(in the rows, 128 means zero)
One turn moves each row of this set onto another row. After a few examples, where does it send each row asked below?
K_295: [115 107  91 145 114 155 127 131 138 112 128 137 147]
K_436: [ 77 140 136 150 126 123 136 121 140 101 138 146 133]
K_167: [101 135 131 134 127 136 143  99 142 126 127 167 121]
K_374: [116  94 109 104  99 117 159 118 153 110 131 135 110]
K_462: [114 113 123 103 120 121 157 115 143 122 160 150 114]
K_566: [114 118 115 136  89 125 132 137 114  86 120 152 132]
K_810: [102 110 116 101 137 129 145 122 152  99 122 121 155]
K_300: [ 87 111  95 128 107 108 124 112 163  98 115 154 118]
K_507: [ 98 114 124 130  89 102 136 107 123 137 132 136 120]
K_986: [120  94 107 133 118 101 144 113 136 119 100 129 107]
K_613: [134 135 127 130 134 114 127 132 112 109 122 128 122]
K_623: [113  97 126 122 121 160 137 104 146 123 118 141 124]
K_94: [120 123  93 131 148 112 164 116 130 105 134 136 149]
K_853: [109 127 118 123 115  87 131 133 118 104 115 115 136]
K_247: [104 119 121 134 135 134 141 123 124 118 101 152 100]
K_296: [ 77 125 121 126 119  94 142 137 143  95 122 158 125]
K_622: [116 126 142 133 129  91 148 128 140 113 145 157 127]
K_813: [ 89 111 101 150 126 133 121 115 145 100 104 129 104]
K_133: [ 90 120  96 138 118 132 130 127 136 121 153 137 162]
K_786: [126 115  91 136 137 115 165 121 136  93 119 134 149]
K_107: [ 86 109  86 135 122 105 129 124 125  88 119 125 142]
K_727: [113 133 127 147 136 140 143 118 111  98 131 149 145]
K_836: [ 96 106 113 123 116 138 107 124 126 112 156 141 111]
K_171: [136 107 120 132 141 110 141 127 165 121 122 127 135]
K_83: [ 90 106 131 126  79 138 133 121 133 110 132 131 135]
K_743: [ 81 104 114 111 120 114 127 117 162 104 151 144 147]
K_675: [132 114 119 132  99 114 114 126 135 107 140 157 106]
K_661: [120 111 121 129 140  98 148 124 163 131 128 122 147]
K_439: [113 111 117 102 153 139 139 123 148 101 130 127 145]
K_209: [ 91 120 103 131 116 115 128 122  94 121 139 143 125]

K_853 moves to K_133
K_171 moves to K_786
And these:
K_436 moves to K_167
K_743 moves to K_622
K_675 moves to K_566

One turn moves each row of this set onto another row. After a few examples, where does it send each row asked below?
K_451: [147 126 134 125 104 103 127 113 170 130 131 132 139 139 113 109 146 107
 116 127 142 120 117 131 124]
K_188: [147 119 130 138 105 116 131 121 153 122 139 123 147 131  90  90 149 107
 129 134 118 113 117 135 118]
K_953: [132  78 163 136  97 163 144 139 126 130 101 116 124  87  92 135 102 122
 110 129 142 117 146 129 130]
K_902: [135 138 116 129 104 118 129 109 138 129 141 132 124 122  98 109 136 110
 135 131 111 126 115 133 123]
K_556: [ 91 100 145 130 100 162 133 140 123 129 126 115 100 118  93 139 104 116
 130 122 123 117 145 113 116]
K_444: [143  74 179 142 122 152 149 130 160 143 103 131 122 122 110 137 112 108
 109 120 159 105 150 114 131]
K_472: [135 104 138 133 101 139 130 120 138 133 131 133 150 106  94 115 153 111
 136 143 111 128  99 157 115]
K_808: [103  68 167 142 100 156 121 130 133 129 108 122 118 102  98 143 102 122
 127 126 136 115 146 127 128]
K_871: [113 121 157 141 118 159 156 138 139 149 118 131  92 145 102 145 118 105
 113 111 133 112 146 102 126]
K_713: [127  90 180 149 122 156 147 128 155 149  99 141 108 136 108 149 119 111
 109 111 148 110 149 118 138]
K_212: [146 115 134 123  85 125 116 124 151 117 142 118 149 111  84 118 152 118
 128 135 130 122 105 140 118]
K_693: [124 122 163 130 117 155 163 137 149 141 116 111  92 152 107 138 128  94
 120 111 139 112 132 100 120]
K_322: [150 115 135 127  99 122 127 118 174 120 122 136 149 129  90  97 141 114
 124 127 124 119 114 154 123]
K_18: [135 118 136 130 120 120 142 109 163 147 125 148 136 144 121 106 148 100
 128 132 121 124 108 146 118]
K_26: [ 97 105 154 131 118 154 140 133 149 141 128 127  93 150 111 140 108 104
 129 113 134 110 148 101 117]
K_198: [107 120 139 135  97 172 148 138 121 134 119 100 108 113  85 137 109 106
 115 114 121 114 138 112 115]
K_564: [144 128 132 124 116 118 131 103 174 137 134 151 126 143 106 114 138 109
 135 121 123 121 115 138 124]
K_869: [136  87 187 143 118 141 152 125 158 142  90 119 115 133 116 140 125 100
 111 115 156 112 136 118 134]
K_285: [114 121 153 136 120 159 155 126 158 147 117 114 101 151 104 137 112  95
 113 103 137 103 143  99 118]
K_777: [128  83 175 140  92 156 143 132 129 125  87 105 121  94  95 139 116 116
 112 123 144 127 132 134 133]
K_561: [143 132 126 129  97 111 126 124 149 128 148 115 135 131  98 110 152 107
 126 135 128 117 113 123 115]
K_232: [120  81 162 148  94 170 134 128 136 129  97 105 131  91  86 142 106 114
 110 116 136 113 137 130 127]
K_404: [130 113 155 125 124 161 162 139 155 145 124 125  96 147 106 134 114 100
 116 113 143 105 145  96 117]
K_483: [156  97 149 137 111 126 116 102 175 127 129 145 145 119  98 121 148 114
 138 128 131 117 109 147 126]
K_88: [150 107 142 123  89 114 117 115 172 124 120 133 151 118  99 116 145 119
 120 129 143 124 110 151 125]
K_27: [128  82 176 149 118 156 143 116 169 145  95 125 125 128 109 140 111 103
 108 108 154 101 142 118 130]
K_935: [147 120 129 135 103 109 131 115 164 124 126 133 146 135 101  88 139 109
 120 130 123 117 119 145 127]
K_46: [109 112 154 145 100 172 146 145 112 136 115 117 100 112  84 146 116 114
 116 120 121 120 142 116 127]
K_345: [121 117 140 118  99 173 155 149 122 133 120 113 100 113  88 133 104 113
 118 124 126 117 143 112 114]
K_636: [128 127 126 128 113 129 143 120 136 140 140 134 135 128 108 105 152 100
 136 138 106 127 104 138 112]
K_682: [121  81 175 151 102 166 137 135 131 137  97 129 119 101  87 151 116 121
 111 120 138 117 141 131 139]
K_540: [141  94 149 131 109 129 131 109 165 140 117 149 150 121 111 114 148 111
 129 134 125 125 103 163 123]
K_224: [150 112 135 133  99 128 124 125 164 117 135 127 151 123  80  99 151 111
 132 133 117 114 110 146 115]
K_997: [109  74 175 142 120 148 130 124 162 140 110 134 112 135 115 144 107 112
 125 115 148 107 148 115 128]
K_939: [117 118 152 123  91 166 155 146 119 126 109  98  97 115  87 140 120 109
 120 119 126 126 128 118 118]
K_385: [148 105 135 143 100 124 116 109 137 125 136 128 145  97  88 115 145 115
 140 139 118 124 111 144 124]

K_953 moves to K_444
K_564 moves to K_902
K_224 moves to K_322
And these:
K_777 moves to K_869
K_451 moves to K_561
K_198 moves to K_232
K_997 moves to K_26
K_46 moves to K_682
K_636 moves to K_472

One turn moves each row of this set onto another row. After a few examples, where does it send each row asked below?
K_149: [100 140 156 121  97 154 111 147 126 101 119 166 114 100 104 107 129 120
 166 147 160 168 152 124 130 150 113 122]
K_657: [104 134 133 141 137 146 105 139 144 121 139 148 161 128 100 107 127 133
 131 153 144 148 141 113 147 131 107 131]
K_23: [119 151 136 169  89 140  96 153 130 140 159 145 148 143 146 130 155 125
 182 132 139 163 113 119 116 151 122 109]
K_316: [132 105 149 157 114 142 120 144  95 102 132 144 125 116 143 117 159 129
 143 122 155 147 138 116 133 145 113 138]
K_399: [138 147 158 164  81 155 114 149 126 114 109 134 128 140 153 138 148 109
 172 117 128 159 107 125 118 144 126 137]
K_403: [129 135 126 149 119 140  77 108 128 122 121 157 145 128 101 122 123 129
 151 128 135 147 105 144  98 114 137 118]
K_252: [121 126 143 150 122 136  91 125 134 147  95 133 150 135 100 133 155 118
 146 136 105 133 124 142 120 125 131 140]
K_262: [109 115 152 155 106 154  95 123 121 128  92 152 123 107 106 134 162 115
 156 127 104 146 121 164 114 135 140 138]
K_10: [118 126 146 155 112 142 101 115 124 136  97 124 141 150  99 123 143 107
 142 136 124 128 127 152 125 131 138 134]
K_409: [129 129 145 129 143 140 113 136 116 120 139 158 140 134  91 114 141 138
 147 143 134 152 136 119 151 142 110 106]
K_361: [138 149 156 159  82 155 113 153 129 129 110 139 135 134 150 144 159 114
 180 119 122 159 115 119 114 149 125 143]
K_952: [ 81 148 120 162 105 168 104 126 125  87 115 144 125 112  92 110 145 125
 176 125 135 159 121 130 134 149  89 116]
K_351: [124 141 124 143 111 143  83 107 123 146 123 159 149 128  90 122 132 129
 161 128 142 147 124 140  92 130 140 124]
K_459: [ 93 128 131 155  94 153  85 118 130 132 110 164 134  97 105 122 141 121
 158 136 134 155 122 157  89 129 146 135]
K_326: [129 129 146 129 145 139 110 137 117 120 138 158 141 132  92 116 143 140
 147 143 130 152 135 117 151 141 108 105]
K_723: [102 129 160 123 110 164 102 157 142 119 105 161 132  95 106 118 144 126
 168 141 131 161 155 119 145 157 101 149]
K_467: [104 134 132 140 136 146 107 137 143 125 140 148 162 127  98 108 128 134
 132 154 144 149 143 112 146 133 108 131]
K_601: [110 134 153 120 118 144  93 157 142  92 114 172 121  85 115 120 134 133
 162 144 131 172 131 117 127 130 102 124]
K_762: [109 101 136 155 110 133  77 157 125 120 134 150 149 103 153 103 140 139
 141 135 158 158 118 119 134 141 111 127]
K_36: [104 122 164 133 112 166 104 151 141  85 104 151 119 106 117 111 124 115
 150 140 140 159 135 133 156 142 100 134]
K_174: [ 95 125 132 158  98 151  82 117 133 121 110 162 132  98 110 121 134 119
 152 136 132 155 114 161  91 121 144 132]
K_480: [107 115 153 157 101 156 100 118 117 125  92 148 120 114 103 129 157 110
 154 128 113 143 124 167 115 139 143 135]
K_307: [122 152 144 158  69 156  91 150 139 135 121 145 145 132 150 123 132 115
 180 123 150 168 105 126 111 153 133 129]
K_93: [ 82 150 117 157 111 164  96 133 132 102 113 153 134 101  92 119 157 137
 182 125 120 162 121 121 129 147  85 122]
K_961: [128 142 143 180 103 160 105 150 138 130 147 134 151 144 149 141 161 122
 174 121 119 151 113 118 132 147 111 139]
K_92: [121 147 137 172  94 139  94 153 135 123 158 143 142 144 152 129 145 123
 175 131 137 163  99 122 120 141 120 105]
K_66: [124 143 143 182  96 164 112 146 130 125 150 129 146 152 147 134 154 115
 172 121 134 150 116 124 135 153 116 135]
K_118: [104 105 135 151  99 137  84 153 117 139 137 150 150 106 143 100 145 136
 149 137 172 157 136 117 130 157 118 132]
K_618: [ 76 144 127 160 110 148 100 141 132  91 103 137 125 111 101 114 159 126
 171 138 114 158 115 127 138 140  87 107]
K_910: [135 106 148 151 121 138 113 151 104 117 132 151 135 104 141 126 173 138
 150 123 139 149 141 106 127 145 108 147]
K_538: [126 148 143 159  78 152  82 153 146 129 119 147 146 127 156 130 132 122
 177 123 138 171  95 124 110 142 125 130]
K_583: [ 71 149 126 156 101 152 108 139 126 109 105 138 127 112  91 112 166 123
 180 139 125 157 132 126 135 154  94 112]

K_36 moves to K_601
K_480 moves to K_174
And these:
K_92 moves to K_961
K_467 moves to K_409
K_399 moves to K_538
K_252 moves to K_351
K_583 moves to K_952
K_118 moves to K_316

One turn moves each row of this set onto another row. After a few examples, where does it send each row asked below?
K_640: [115 162 136 167 146 137 147 169 141 144 114 148 146 168 141  94 105]
K_587: [ 86 131 137 144 140 153 140 137 152 153 128 149 156 177 148 101 127]
K_421: [145 127 136 148 151 154 135 108 152 165 112 144 154 116 116 102 104]
K_926: [ 88 129 135 147 140 153 142 133 152 151 128 148 155 176 149 102 128]
K_866: [ 94 132 126 135 153 153 140 160 152 159 117 108 134 148  92  92 127]
K_696: [101 158 136 153 145 138 143 177 123 152 130 157 157 167 124  85 101]
K_776: [142 112 141 151 140 143 144 100 147 159 120 117 147 150 123 100 111]
K_692: [123 145 133 131 154 145 127 158 118 186 138 130 189 134 123  99 107]
K_341: [115 153 105 152 158 154 146 155 166 162  95 129 144 125 107 101 121]
K_546: [ 87 139 133 147 150 150 138 136 155 147 130 157 146 144 154  97 114]
K_230: [110 146  95 144 144 148 164 147 146 165 113 116 164 162  97  89 121]
K_20: [ 90 143 119 140 143 155 141 137 149 160 127 170 173 158 145 100 116]
K_722: [110 159 132 161 139 133 151 169 127 148 123 147 157 178 133  89 106]
K_450: [107 141 116 138 150 162 138 160 160 172  97 128 159 150  91 103 133]
K_600: [ 99 147 104 135 156 148 154 154 142 160 123 123 149 129  94  81 111]
K_588: [130 121 135 135 148 149 141 106 133 166 136 139 156 120 104  86  97]
K_318: [140 121 122 141 138 150 148 102 132 172 124 135 177 153 106  91 106]
K_578: [163 137 129 140 138 137 152 123 140 166 128 134 145 163  89  96 115]
K_138: [162 141 135 137 143 145 139 131 150 173 120 149 140 137  87 102 115]
K_925: [132 145 135 155 155 128 138 146 128 163 134 105 158 130 153  97 107]
K_429: [124 136 154 141 160 142 114 161 134 173 134 113 155 124 135 105 112]
K_110: [154 141 130 133 143 138 151 125 135 166 137 141 145 142  85  88 107]
K_516: [124 131 135 143 142 134 138 148 117 176 140 101 177 168 131  99 116]
K_568: [ 85 137 134 145 148 147 140 137 151 149 134 158 147 144 152  95 113]
K_689: [136 135 149 147 146 147 120 156 139 180 115 108 172 162 137 120 127]
K_491: [127 104 155 136 142 153 128 112 141 164 128 123 144 145 103  98 118]
K_803: [ 96 150 150 150 147 140 133 181 130 150 126 153 146 163 124  91 109]
K_219: [ 91 145 123 141 146 158 139 138 149 162 125 173 175 156 143 100 119]
K_382: [106 153 149 154 145 146 128 182 138 156 114 156 152 170 126 100 115]
K_486: [143 154 123 150 152 142 133 150 132 180 115 129 187 135 144 110 110]
K_982: [137 118 140 136 142 162 126 112 145 182 110 144 174 147 101 106 119]
K_809: [164 141 137 146 142 136 146 124 149 162 122 132 130 145  99  99 114]
K_779: [115 162 137 162 149 144 135 176 144 154 107 160 153 162 135 101 111]
K_371: [114 142 107 159 148 143 158 146 162 152 104 102 134 151 113  93 123]
K_617: [150 130 145 133 144 140 140 131 139 164 140 132 131 143  83  92 114]
K_736: [155 132 143 132 141 149 136 134 145 172 127 139 143 156  79 100 121]

K_138 moves to K_809
K_450 moves to K_341
K_926 moves to K_20
And these:
K_318 moves to K_588
K_779 moves to K_640
K_925 moves to K_516

One turn moves each row of this set onto another row. After a few examples, where does it send each row asked below?
K_541: [138 124 115 142 120 132 133 118 121 162 111 143 139 121  91 116 127 146
 117  97 143 154]
K_529: [123 150 137 136 105 139 130  99 126 140 117 113 100 124  73 118 151 122
 114 117 170 110]
K_164: [144 153 130 145 108 119 134 116 123 146 150 125  77 141 125 170 141 128
 110 106 103 146]
K_942: [135 149 125 145 125 111 124 125 110 142 145 121  99 157 121 175 148 119
 105  90 114 138]
K_960: [122 156 136 147 111 147 132 101  80 133 132 128  95 137 101 151 147 125
  98 121 114 137]
K_210: [130 143 127 133 106 142 116  98  91 131 154 117 125 116  71 133 140 120
  97  93 122 134]
K_508: [123 128 129 139 122 124 122 130 123 147 160 130 101 141 125 166 139 110
 105 100 109 159]
K_101: [124 146 113 141 127 148 135 105  77 128 131 117 110 131 104 143 147 118
  81 108 133 137]
K_280: [127 147 130 147 108 104 127 125 135 153 156 110  90 141 107 169 146 122
  99  84 111 133]
K_325: [142 118 110 141 123 124 135 126 134 163 122 135 133 122 109 132 125 145
 111  89 126 161]
K_927: [137 129 137 133 100 110 122 124 165 152 147 142  96 136 125 137 143 112
 138 114 154 146]
K_966: [115 147 138 134 119 135 132 101  73 140 122 127 115 140  94 147 161 118
  97 106 138 133]
K_151: [136 121 112 144 131 133 132 122 116 158 118 136 136 123  98 128 125 143
 107  92 127 158]
K_418: [152 152 135 135  91 114 134 104 154 149 135 134  72 130 122 138 145 129
 138 123 148 136]
K_77: [120 135 137 136 105 140 122 107 127 141 122 141 111 127  96 109 146 112
 134 131 176 134]
K_950: [138 141 138 118 107 132 141  97 126 143 107 126 100 127  96 122 161 121
 125 121 179 124]
K_402: [151 146 117 141  89  95 136 110 156 149 137 134  96 136 128 133 147 124
 126 106 166 135]
K_58: [106 133 136 142 126 156 119 114  86 133 137 133 118 133  95 139 144 107
 100 121 132 147]
K_641: [110 148 132 141 118 140 133 108  88 140 136 106 103 129  76 149 152 118
  83  98 125 123]
K_987: [142 142 113 139 108 107 141 121 124 144 157 120  96 136 135 166 146 119
  90  91 117 149]
K_95: [146 144 123 138 102 115 115 115 127 144 174 116 114 125  96 155 132 126
 105  79 106 143]
K_266: [162 144 125 132  93 112 115 108 163 141 162 118 103 119  93 128 134 128
 131  91 145 132]
K_506: [154 141 130 131 117 108 131 120 163 147 132 120  84 145 126 149 145 124
 130 103 152 132]
K_319: [135 153 119 144 105 135 131  95 115 129 113 133 110 131  96 107 147 123
 120 124 181 119]
K_135: [133 155 140 137  94 144 137  88 108 138 116 137  90 123  93 118 152 125
 124 137 160 127]
K_738: [140 152 132 140 100 105 126 118 168 154 139 115  85 136 101 137 146 127
 127  99 159 118]
K_496: [143 144 129 129  94 140 119  91 129 133 140 123 119 109  69 109 138 124
 120 105 157 124]
K_967: [144 120 113 137 117 120 136 121 140 168 115 142 133 122 104 123 127 145
 121  93 140 157]

K_508 moves to K_58
K_280 moves to K_641
And these:
K_966 moves to K_950
K_418 moves to K_164
K_987 moves to K_101
K_541 moves to K_967
K_210 moves to K_496

